One turn sends every row of this set to another row. A few are shown first. Where does it send the rows asked after them?
pivuv: [ 24  11  30 -18  14 -23  19  10  40 -37 -22   5 -31]
Bige: [-21 -18  22  26   9  35 -16  20  49  25   3 -34 -10]
tud: [-13   1 -11  34 -12   5 -11 -18 -16  15 -43   9   5]
zisi: [ -8 -17   0  18   0  35 -17 -34  22 -15 -46 -59   7]
zefis: [ 25 -31  21  32 -14  10  18  17   6  15 -42 -27 -28]
buvu: [-18   8  51   6  45  -4   2  22  35  -6 -26  21  -2]
Legen: [  7  31  22  24  31  -1   0  -7  53  17 -14 -37  23]
rogot: [-18   2  -8  34 -11  14 -19 -22   5   9 -24  21  22]
nevo: [ 24  15  22  20  15  -4  15   5  54  -2   7  22 -12]
saruk: [  6   9  36 -31 -12 -29 -34 -31  25  19 -13 -59 -10]
dil: [-25 -24 -12 -24 -11  11  -4 -13  -4 -16 -49  16   6]
lizo: [-16 -21  -6 -34  16 -33 -20 -19  -5   9 -48 -15 -34]
Libur: [-16 -19  31  28  43  33 -25 -21   5 -15  -7 -55 -23]
vin: [ 11  21  32   5  21  -6 -11 -21  55  14 -19 -58  25]
Lol: [-34 -16  58  -7  22 -18 -31   7   1 -40   3  -4 -26]
muted: [-27 -14 -19 -23  -1 -17 -10   0  -4 -14 -46  19  -9]
Fedop: [-11   3  51 -38  38 -39  -9   0  26 -29 -32 -21  -6]
Fal: [ 24 -20 -10  -5  -1 -48   0 -24   1   7  24 -24  -3]
Zof: [-11 -11  50   5   8  -3 -32  15  -4 -31  31   2 -33]
bufut: [ -7   6 -21   4 -18   0 -13 -29   4 -29 -48 -40  16]
nik: [-21  -3  44  25  47   4  -7  21  43  12  -8  10   3]
Lofen: [  5 -14  20  10 -12  45 -17  17  42  10  16 -46 -17]
ramu: [-13  -2 -35   4  -7  -7  -9 -33  -8 -25 -24 -26  20]
gimog: [  9 -14  -9 -10   2 -49 -20 -18 -19   3  15 -25  15]
nazop: [-12 -46  33 -12  -8  29 -11   0  -1 -38  -9   3  30]
ran: [  1  20  38 -41  31 -32  -3 -13  37 -28 -30 -31  10]
tefub: [ 23   4  38 -40 -23 -22 -31 -10   9  11  -4 -44 -34]
panar: [ 42  26  27   1  -2  -5  13 -22  57 -26  -9 -23   2]
gim: [-12 -17  58 -11  33   3 -43 -45  -8  16  -5  -2 -22]
feme: [ 41 -16  34  41 -18  19  15   7  27  -8 -11 -35 -18]
tido: [-10 -28   8 -40  37  10 -22 -22  22  27 -15 -51 -32]
Saf: [-30 -22  15  27  22   8 -34 -35  -1   0   3  26   7]
kopeg: [  5 -13  59 -17  25  -9 -28 -24 -27   9  -2  13 -29]
fani: [ 20 -33  50  -9  -9  -1   2  -5  20 -22  21  30  -7]
zefi: [ 14 -24  11  23 -17   9  -1  22  -4  31 -49 -34  -9]
Deti: [  0 -17  23  39  34  43 -13  -7   2 -15  16 -43 -10]
bam: [ 38 -18   2 -25  -6 -43  11  -2  20  -8  11 -34 -27]
Ragi: [  5 -48  43 -15 -13  17   3 -18  10 -43   2   8  14]
fera: [ 16 -23   7 -51  15  16  -8 -16  19  20 -16 -59 -23]

Ragi -> Fal
nik -> Fedop
Deti -> kopeg
Now find these:
muted -> bufut
tud -> dil
saruk -> Bige
pivuv -> panar
zefi -> nazop
fani -> bam
gim -> tido
buvu -> ran
Zof -> tefub
Saf -> lizo

One turn sends every row of this set to another row. A few are shown first. Where does it send the rows asked after them?
Pedim: [-10 -20 -12 -57  28  -6  -4 -19 -41 -10  21 -47   8  18 -48  32 -14   7]
lokod: [-34  -9 -11 -36 -35 -58 -34 -13  12   8  -7   1 -20 -41  24  48 -39   1]
dit: [  2 -10  22   6 -17 -24  31 -47 -21 -27   2  23 -46  -4 -41  48  -2 -23]
gub: [ 30  -7   6 -21  23  -5  14  -7  18   1 -21 -25 -12  16  -6 -18   1  26]
zivot: [ 23 -29  17 -14  -9 -44  23 -20 -27  22 -34  22 -38   7 -24  58 -32 -32]
nam: [ 42 -15  20  16  -9 -50  14 -26 -16 -14 -11  13 -30  -4 -35  62 -12 -15]
zam: [-62  -5  -9  -4 -23 -23 -34 -22  16  23   0   7 -31 -18  29  47 -29 -16]
ris: [ -3 -15  22   0 -17 -37  19 -45 -32 -18  -8  33 -49  -5 -33  51  -7 -37]
tonu: [-51 -31 -30 -34 -11 -41 -52 -23   8  21 -22   9 -20  -6  15  41 -54   7]
vof: [ -5 -24  17 -27 -12 -14  57 -35 -21  11 -14  22 -47   8 -34  47 -25 -25]
kovo: [-50 -15 -14 -19 -31 -26 -68 -18   6  -7 -12   4 -31 -22   8  22 -25  -3]
fut: [-35 -24 -22 -31 -24 -53 -69 -16   9  -2 -15   2 -19 -24  10  37 -39   8]
mol: [  3 -18  -7 -44  28  -1 -16  -7 -38  -3  16 -54   9  18 -44  30 -12   3]
Zopup: [ -3 -13 -10 -23  35  -1 -23 -18 -35 -10  24 -49   8  25 -46  38  -7   2]
vonu: [-19  -8 -30 -13  40 -41 -10 -42  12 -32  24 -23  10  14   6  21  -5  44]
dovo: [ -8 -23  20 -23 -17 -26  37 -35 -31   8 -24  29 -50   5 -28  47 -25 -37]
Suruk: [-56 -12 -20 -28 -18 -50 -25 -28  15  22  -1  11 -21 -21  28  56 -47  -2]
risip: [ -6  -8 -18 -20  41 -35  31 -63  15 -26  13   2  -6  23 -12   7  -6  37]
kufa: [ 16  -2  -7  17  44 -10   9 -37  21  -2   1 -10  -9  35  -3   4   4  25]
vilap: [ 12 -11  -4 -59  20 -30  36 -31  11 -23  -8 -12 -11   3 -14 -16  -8  38]
Kemu: [ -6 -14 -23   0  43 -14 -15  -9  19  11   1 -36   7  31  19  15 -10  31]
Siz: [-31  -8 -19 -57  12 -22   8 -26   5 -39  13 -29  -4  -6   2 -11   0  38]
Gove: [ 29 -17  19   9 -11 -54   4 -30 -25  -6 -21  24 -36  -3 -29  63 -16 -31]
pali: [ 35 -29  14 -14  -2 -39  38 -16 -14  24 -29  12 -33   7 -28  61 -34 -15]
Sefe: [-40  -2   0 -12 -38 -31 -45  -5  15   9  -6  -4 -31 -36  25  37 -22 -12]
Las: [-15 -12 -11 -42  20   7   4   5   8   3 -10 -44  -8  13  13 -16  -5  28]
vor: [-67 -24 -21 -22 -20 -13 -53 -26   8  16 -12   9 -33  -3  13  27 -39  -6]
zozo: [-18 -16 -14 -39  34  -6  -9 -31 -38 -16  31 -41   8  23 -48  39 -11   4]

Las -> Kemu
kufa -> risip
Now find these:
mol -> Zopup
Gove -> ris
dit -> vof
tonu -> fut
lokod -> Sefe

